In the data rows, 128 means zero.
Some points:
[065,117,054,121,217,072,045,148,104,157,069,111,135,123,080,122,255,154,
 138,126,092,101,185,032,181,095,101,162,178,079,121,080]
[084,102,105,222,156,185,082,189,153,082,169,106,119,202,084,088,142,148,
 132,119,139,117,108,191,107,113,116,118,076,110,124,166]
[134,199,054,134,075,222,196,095,141,116,155,134,110,127,127,130,165,151,
 112,130,157,194,117,148,129,175,122,234,133,146,056,120]
[051,117,173,198,119,125,074,185,114,094,195,140,141,107,072,104,111,185,
 118,110,116,154,100,211,112,126,154,110,087,166,134,150]
[154,054,129,033,146,137,129,080,060,022,153,156,151,076,073,134,147,175,
 141,121,080,112,110,221,132,114,166,121,137,146,172,141]
[190,065,164,235,097,097,201,110,151,033,097,120,130,176,091,181,177,179,
 133,078,076,170,086,119,201,109,087,119,123,186,148,111]
[151,092,195,113,131,131,112,153,255,090,092,161,154,134,146,097,059,119,
 176,215,065,116,121,105,158,118,124,137,140,054,106,180]
[088,180,124,112,141,156,100,145,133,117,096,141,037,140,182,109,107,151,
 117,033,141,138,102,069,143,067,118,169,109,149,147,237]
[132,209,157,130,081,125,165,171,092,135,153,148,132,102,113,151,175,068,
 174,160,102,152,127,164,112,221,113,133,154,153,093,119]
[102,206,153,130,010,189,130,085,131,129,111,097,149,137,128,153,152,141,
 132,171,143,181,080,108,127,154,073,115,164,140,085,122]
[159,173,146,106,112,132,131,181,063,158,161,140,117,173,115,138,175,097,
 174,177,067,150,113,122,158,223,149,140,160,130,185,164]
[143,139,159,139,157,080,141,104,114,139,172,116,092,085,049,180,035,094,
 094,144,124,163,126,098,085,157,113,191,099,049,158,051]
[131,125,080,168,112,076,098,145,157,137,133,145,125,055,119,091,171,082,
 000,129,182,121,088,122,082,163,157,115,185,104,083,118]
[153,154,146,115,186,128,213,155,106,148,151,132,087,167,199,142,135,139,
 145,168,138,074,171,090,078,067,177,086,076,175,100,080]
[099,162,092,142,212,105,185,131,109,124,137,150,107,097,192,119,104,130,
 153,104,115,137,142,107,092,111,108,100,090,159,185,201]
[157,134,184,081,174,158,085,185,140,067,074,082,040,134,198,092,132,073,
 133,133,155,138,076,106,128,120,156,132,111,163,130,097]
[113,079,059,112,116,087,138,095,216,118,128,148,111,162,104,109,086,144,
 186,151,133,115,181,124,069,192,141,188,219,147,088,139]
[125,203,179,140,134,150,129,150,068,147,106,113,139,085,118,140,189,088,
 161,193,084,090,144,121,150,199,129,140,149,109,142,125]
[142,084,050,090,163,126,157,152,093,132,214,066,097,187,081,199,093,120,
 084,084,143,185,121,116,196,161,171,116,169,089,131,094]
[151,075,168,136,103,143,139,098,172,255,169,108,107,050,116,088,141,166,
 255,101,139,140,086,159,107,055,193,191,133,114,154,110]
[100,177,151,127,192,082,164,136,115,117,116,180,096,124,182,077,099,123,
 154,118,126,200,132,091,095,108,108,103,122,175,175,172]
[089,110,083,106,107,152,120,167,038,133,082,104,115,151,068,140,000,106,
 128,121,134,096,054,110,083,076,136,117,141,118,149,068]
[255,208,111,145,173,107,000,087,130,154,172,176,023,143,167,178,109,139,
 159,053,125,122,134,094,118,094,113,110,112,170,047,174]
[116,114,111,139,115,125,130,176,255,074,099,022,143,083,139,185,088,154,
 166,109,130,129,177,132,177,128,141,150,143,109,124,134]
[129,140,157,106,104,126,144,114,173,213,099,119,141,086,081,105,135,164,
 039,081,085,149,162,184,150,071,076,085,100,165,130,112]
[087,117,131,217,131,169,081,113,121,088,195,114,130,167,090,065,125,162,
 089,136,128,110,154,164,161,117,138,115,135,174,140,131]
[208,093,105,039,076,170,131,134,072,016,183,116,173,105,098,129,135,113,
 121,128,168,172,239,157,133,040,104,150,139,132,147,171]
[013,131,163,110,180,103,235,095,139,092,102,106,067,105,131,080,158,163,
 138,071,167,168,097,084,111,122,096,121,144,148,153,210]
[139,087,084,137,115,130,145,134,137,148,135,228,145,117,130,098,177,058,
 000,167,128,162,040,064,157,106,195,148,122,067,088,187]
[136,157,089,120,221,128,104,135,097,116,147,103,255,123,214,135,108,124,
 133,094,000,151,067,102,064,079,143,180,124,227,088,092]
[145,136,085,114,181,128,105,143,134,080,121,142,050,076,175,140,150,141,
 152,127,143,100,096,129,128,133,134,063,079,185,099,081]
[113,105,127,082,116,182,092,117,152,251,064,138,124,151,120,137,131,079,
 053,128,109,166,194,187,122,084,098,073,171,182,168,110]
[121,084,126,092,082,137,109,069,221,110,165,152,145,152,171,162,138,090,
 039,107,159,103,063,114,080,122,198,096,140,107,174,121]
[150,148,093,122,143,157,123,079,215,116,137,079,140,106,148,080,086,199,
 141,210,087,164,137,128,178,136,155,086,181,010,096,129]
[123,133,114,143,162,090,144,106,144,135,099,146,170,111,130,137,133,078,
 148,132,255,130,161,165,185,162,156,142,068,132,120,143]
[159,111,098,132,167,121,198,140,130,161,177,040,071,157,191,106,143,088,
 128,252,156,115,135,117,134,037,117,106,113,201,131,118]
[118,206,136,098,102,240,181,084,111,117,123,119,135,159,092,183,203,071,
 157,104,132,059,123,105,146,175,138,128,136,120,079,134]
[134,108,164,086,190,128,159,189,169,224,079,126,129,098,124,217,131,171,
 034,083,117,086,126,212,111,146,113,135,118,144,100,184]
[153,141,154,130,136,045,139,080,071,140,154,050,120,157,062,085,028,100,
 085,121,169,087,102,125,094,093,049,121,145,081,070,143]
[139,198,183,106,062,128,167,102,117,121,168,161,123,133,141,139,188,132,
 133,143,091,076,085,118,151,162,053,199,156,125,137,100]
[150,165,133,135,156,119,114,134,107,147,079,163,188,150,173,107,093,140,
 167,118,255,120,122,151,187,137,154,110,111,118,147,148]
[128,229,075,149,087,119,164,108,113,143,145,120,123,067,120,119,178,094,
 136,140,082,090,114,163,151,184,125,176,057,090,193,132]
[093,117,155,137,144,083,021,065,107,124,053,048,139,139,099,197,206,137,
 102,207,147,158,192,075,102,150,182,248,115,180,156,170]
[134,102,202,071,177,196,153,165,173,205,087,121,123,134,083,119,152,154,
 029,105,109,165,179,143,115,140,121,114,111,169,087,110]
[148,135,135,142,155,142,094,106,132,136,142,127,199,092,159,086,124,082,
 155,080,197,142,123,071,158,145,102,121,111,181,155,084]
[099,005,150,129,104,147,089,130,051,147,153,028,136,121,255,080,140,102,
 077,071,115,125,145,125,138,202,098,112,174,086,094,142]
[226,134,161,077,117,125,138,151,061,036,115,085,166,056,081,076,154,131,
 118,066,152,102,188,191,123,062,161,121,210,086,147,138]
[134,152,140,123,197,106,132,104,115,137,101,161,254,155,157,112,114,128,
 151,108,202,063,103,120,161,132,133,142,148,147,150,130]
[158,113,092,147,181,135,198,169,117,151,135,126,094,119,182,157,132,120,
 162,218,164,068,126,102,127,048,103,113,150,201,105,149]
[130,164,170,136,155,091,146,161,113,102,131,126,050,085,210,150,153,148,
 140,106,150,122,157,115,129,075,169,138,151,158,084,029]
[135,147,138,116,112,051,036,162,089,161,122,086,129,172,080,133,230,200,
 128,174,112,159,152,032,089,157,187,109,095,066,176,143]
[061,109,156,204,145,174,065,125,152,073,199,133,132,129,092,144,150,119,
 129,107,153,124,102,150,166,103,127,123,117,150,107,114]
[126,109,129,141,054,075,143,141,156,154,130,230,147,124,162,175,139,122,
 045,123,128,163,084,105,136,108,204,082,214,087,114,133]
[105,113,098,121,060,095,134,159,189,117,087,138,136,091,092,092,057,124,
 144,170,064,071,174,068,168,180,182,078,148,148,093,167]
[164,143,153,143,158,113,137,165,120,151,110,164,165,145,171,137,118,131,
 200,122,251,144,147,114,126,143,118,053,100,125,177,122]
[114,130,099,080,159,095,104,096,121,074,079,107,006,120,213,095,147,160,
 117,184,143,081,092,182,124,100,136,098,107,169,135,053]
[049,183,143,098,168,091,205,121,107,115,141,126,106,155,177,050,115,118,
 156,089,127,206,159,101,109,104,151,087,081,165,142,153]
[118,066,135,075,106,156,119,096,139,217,115,118,103,131,055,049,140,110,
 241,064,095,151,058,204,149,107,208,170,136,175,064,139]
[101,170,074,112,054,149,112,157,131,146,164,099,135,149,141,182,199,145,
 154,157,117,102,127,116,111,151,072,155,096,101,146,118]
[116,065,082,172,120,142,119,165,034,152,084,152,127,073,122,171,043,097,
 129,162,109,190,139,101,099,133,064,102,134,033,092,113]
[077,104,133,207,152,110,092,133,143,082,137,116,123,212,093,116,151,087,
 138,093,134,104,111,211,091,124,128,149,148,135,135,116]
[139,133,143,113,159,112,140,157,144,123,098,123,218,159,160,161,130,123,
 150,078,251,132,107,130,137,143,148,152,084,124,122,139]
[071,116,130,136,175,133,114,076,116,111,148,166,020,080,188,151,113,081,
 152,087,126,160,144,111,201,120,117,140,158,167,182,215]
[149,051,157,083,148,118,123,109,176,192,125,152,123,126,072,114,152,088,
 079,111,074,115,126,212,105,139,049,116,072,174,169,122]
[104,127,110,103,084,088,135,186,072,143,102,164,100,142,057,127,020,136,
 114,158,090,112,084,071,183,094,111,184,054,059,134,073]
[136,102,164,139,091,144,128,106,226,112,154,129,129,087,134,156,048,106,
 144,135,063,070,174,059,092,175,184,135,138,106,153,122]
[091,123,138,090,135,077,106,077,081,122,107,137,119,154,070,206,044,110,
 131,168,140,168,082,151,154,065,082,126,131,080,079,078]
[024,104,181,223,135,193,101,119,109,108,180,182,132,125,081,143,144,181,
 141,134,139,099,154,173,088,070,161,106,146,123,105,150]
[145,140,132,127,168,118,110,104,128,129,143,175,211,108,161,096,125,095,
 170,111,186,143,148,085,165,124,090,112,066,169,128,090]
[101,115,178,255,158,135,120,131,105,085,150,184,110,227,108,100,113,095,
 143,120,071,129,179,217,130,116,133,140,128,107,119,108]
[121,084,157,113,132,159,151,043,057,147,117,129,111,148,096,161,066,151,
 114,137,111,112,133,058,093,145,118,089,051,004,103,083]
[107,130,104,100,066,074,134,142,230,103,146,129,144,150,114,107,081,108,
 134,113,084,081,170,081,107,137,177,080,136,100,123,145]
[122,103,141,094,106,123,116,154,255,117,153,182,140,177,177,117,077,156,
 118,129,106,135,167,120,097,112,119,183,186,067,175,087]
There is one direction along which these points spread out most. Take the direction at right angles to it along which they spread out most. Go by this last direction. For each point below, how far along it does it lie, from 0 to 99? The average is 50, and the first point in the table lies past the average. One standard deviation of the points above along it is 16.
[121,239,107,130,110,170,112,090,078,141,093,106,148,121,144,146,155,097,
 143,208,073,143,140,166,093,172,151,123,112,066,201,163] 66
[255,100,101,255,093,151,195,094,135,052,001,113,102,190,110,113,134,111,
 111,066,056,127,117,144,115,107,124,125,123,150,181,110] 36
[148,111,168,109,102,137,131,123,157,255,129,127,140,110,078,147,127,124,
 097,112,069,113,152,199,162,050,131,073,091,148,158,171] 30
[166,162,116,113,071,140,153,152,127,137,122,131,124,147,120,089,202,154,
 154,184,118,173,070,120,092,210,101,117,110,097,167,116] 64
[194,058,126,030,083,162,127,163,053,009,105,190,148,070,101,104,163,118,
 160,081,134,131,189,190,055,073,105,151,088,088,111,131] 36
[133,220,135,106,036,140,154,151,106,134,139,145,118,151,159,162,158,138,
 134,154,125,116,113,191,173,178,103,157,138,126,145,107] 58
[124,072,130,116,118,096,119,137,118,109,166,046,127,098,059,187,102,124,
 110,145,179,126,046,090,093,124,072,103,192,146,123,110] 52
[142,196,090,116,111,184,146,166,112,152,169,141,125,132,110,099,165,155,
 131,153,109,091,098,102,089,209,054,140,166,100,147,165] 62
[122,034,110,149,025,051,133,103,050,157,147,102,158,153,225,101,150,185,
 082,131,123,093,195,104,137,179,113,150,096,104,033,208] 58
[105,115,067,114,114,085,102,105,254,088,095,124,142,121,131,166,088,137,
 205,115,073,148,165,136,111,172,124,069,138,112,061,110] 55
[122,130,090,123,145,140,114,103,115,139,133,170,219,141,169,107,109,174,
 146,106,214,097,143,108,164,152,103,100,139,186,179,087] 53
[150,085,119,121,160,162,115,122,064,135,100,121,096,126,066,127,032,226,
 057,145,162,126,127,105,164,197,157,166,143,166,124,066] 51
